A single turn carries every row of the set below to another of its rows. Some are shown first; where does it send the rows asked next?
j530: [ -4.0   6.0 -13.0 -20.1 -27.8  36.7  26.4  -5.1  28.0 -20.0  12.9  19.9
  46.4 -15.4  24.7 -14.9 -10.7   0.3  -0.4 -17.3  44.1 -19.5  12.6  -7.7
  12.2  -8.6 -12.5 -26.0]
j697: [  7.8  30.0  19.3 -24.9  14.6  55.4  30.8   1.2  19.9  -1.0 -11.5  31.4
  -6.3 -29.3  25.9  -5.9 -31.6 -17.3 -13.6 -24.2 -23.9  24.7  10.8   2.3
 -19.9 -46.0  -5.5   4.3]
j111: [-12.2  -2.1  11.9 -24.1  -1.2 -13.3  -6.0 -21.5 -16.3  -6.2 -19.8  -7.3
  18.7   4.5  17.6  21.8 -23.7  -1.1  14.7 -24.0   6.2   2.9  33.1   9.4
  31.1  32.2 -30.2 -12.9]
j456: [  9.9   7.7   1.9  -4.6  -6.7  14.3 -28.7  -8.8  43.9  16.8  18.9  17.8
  19.3 -25.3 -18.8 -12.4  21.4  10.4 -35.4  -8.5   0.2  12.1   2.7  22.8
  31.3 -31.0  25.6 -11.0]
j539: [-24.7   5.5  29.5  -9.0   4.6  -8.8 -12.5 -32.9   8.0  -1.9 -15.4 -31.1
  34.6  13.5   3.8  17.9   2.5  11.8  26.8   1.7   5.5   6.1  25.4  12.1
  13.7  17.8  -0.6 -21.9]
j260: [-35.0 -27.1  -3.9   7.9  -7.8  35.8   7.6  27.1  10.9 -31.7 -22.7  30.4
 -30.6 -10.2  12.7   3.1 -16.1 -37.9   3.2  -5.5 -19.9   4.6   5.8  27.1
 -29.8  -5.8  13.4  26.3]
j565: [-25.9 -22.0   2.3  25.3  -8.7  17.6   0.1  34.9  12.3 -26.6 -16.2  28.8
 -21.6  -4.8  30.9  -1.9 -35.5 -36.6   8.4 -13.8   8.7 -16.7  -3.6   0.2
 -27.6  -9.0   9.6  37.0]
j859: [ 16.0   7.7  22.6  -5.2 -23.7  -2.6   1.8 -38.3   6.2  31.3  14.3  17.9
 -34.5   3.3 -12.5  -5.1  25.7  -3.6   7.6 -20.9  -5.8  32.0 -27.5 -13.6
 -34.4 -11.0 -13.2  30.8]
j984: [  4.7  -6.5  22.7 -13.6  -9.3 -14.6   7.4 -20.9   4.8  34.9  22.4  23.9
 -25.5  23.2 -19.8 -16.7  36.9  -4.5 -10.9 -14.6  15.0  27.0 -28.9  -4.0
 -18.9   5.1   9.2  17.8]
j551: [  0.5   5.4  -8.6 -23.1 -22.1  36.4   7.7   6.9  13.9 -25.7  14.9  13.0
  42.4  -7.5  21.8  -8.5 -11.5  21.3  -6.3 -24.1  52.1  -8.7   7.8 -24.2
   9.5  -1.8 -15.4 -18.9]
j872: [ 18.9   0.7  10.0  12.4   4.0  18.7 -37.7  -2.0  34.2   8.3   9.8  21.4
  15.8 -16.4 -17.9 -18.4  19.3  10.7 -35.3   3.8  -8.2  31.4  -8.9  11.4
  19.1 -30.8  22.3 -16.1]
j985: [ 13.3  -2.2  14.2  -4.7 -12.0  -4.0  11.5 -47.7  21.9  30.2  22.2  29.0
 -37.3   2.2 -20.0  -7.3  20.1  -4.7  13.7 -22.6  35.7  23.5 -13.4 -19.0
  -9.4   7.1   9.5  22.1]
j898: [ -9.9   7.7  25.3  -9.0   8.4 -15.6 -24.1 -15.2 -10.7 -16.1  -5.6 -10.8
  14.6   3.6  11.0  19.0  -4.7   9.4  18.7   6.1 -16.9 -17.7  26.0   1.7
  34.4  25.1 -26.3 -14.4]
j641: [  0.0   8.7  21.0 -10.1  -3.3  18.9 -12.1 -42.6   2.5  50.2 -13.3  26.5
 -31.5   4.0 -10.7   1.2  34.3 -17.1  -7.3 -14.4  16.0  21.7 -14.6  -8.1
 -36.6 -13.5  12.1  31.0]
j727: [-21.7  12.2  -2.4  -8.6  24.8  -9.9   4.3 -22.7   1.5   0.2 -21.1 -13.9
   6.9  -7.3  15.0  31.1  -5.2  -1.0  20.1  -1.8  -8.2 -10.4  25.6  13.9
  21.0  17.5 -44.8 -25.4]
j229: [  9.6  36.6   0.3 -22.7  13.4  47.6  35.6  -9.0  28.2   1.7  -6.8  38.7
  -1.1 -18.6  20.3  -4.6 -18.3 -28.3 -19.9 -31.4 -29.0  11.5   7.2   7.5
 -15.2 -46.2  11.4   0.6]
j221: [-36.7 -11.0   2.5  28.3 -11.7  13.7   4.0  34.0  27.4 -23.1 -18.4  36.3
 -27.9  -5.2  48.4   0.5   4.5 -24.7   2.6 -10.0  -4.6  -1.3   5.7  22.3
 -15.2  -7.5  31.2  29.0]
j153: [-36.8 -24.9  -8.3  14.2  -9.9  40.0  10.1   6.0  16.2 -24.0 -17.9  10.1
 -27.6  18.9  50.9  10.5 -30.8 -36.8  -3.4  -7.4   3.8 -12.2  10.4  -6.0
 -17.9  -3.8  26.2  10.9]

j641 goes to j153
j456 goes to j229
Now these:
j859 goes to j565
j111 goes to j984
j985 goes to j221
j872 goes to j697

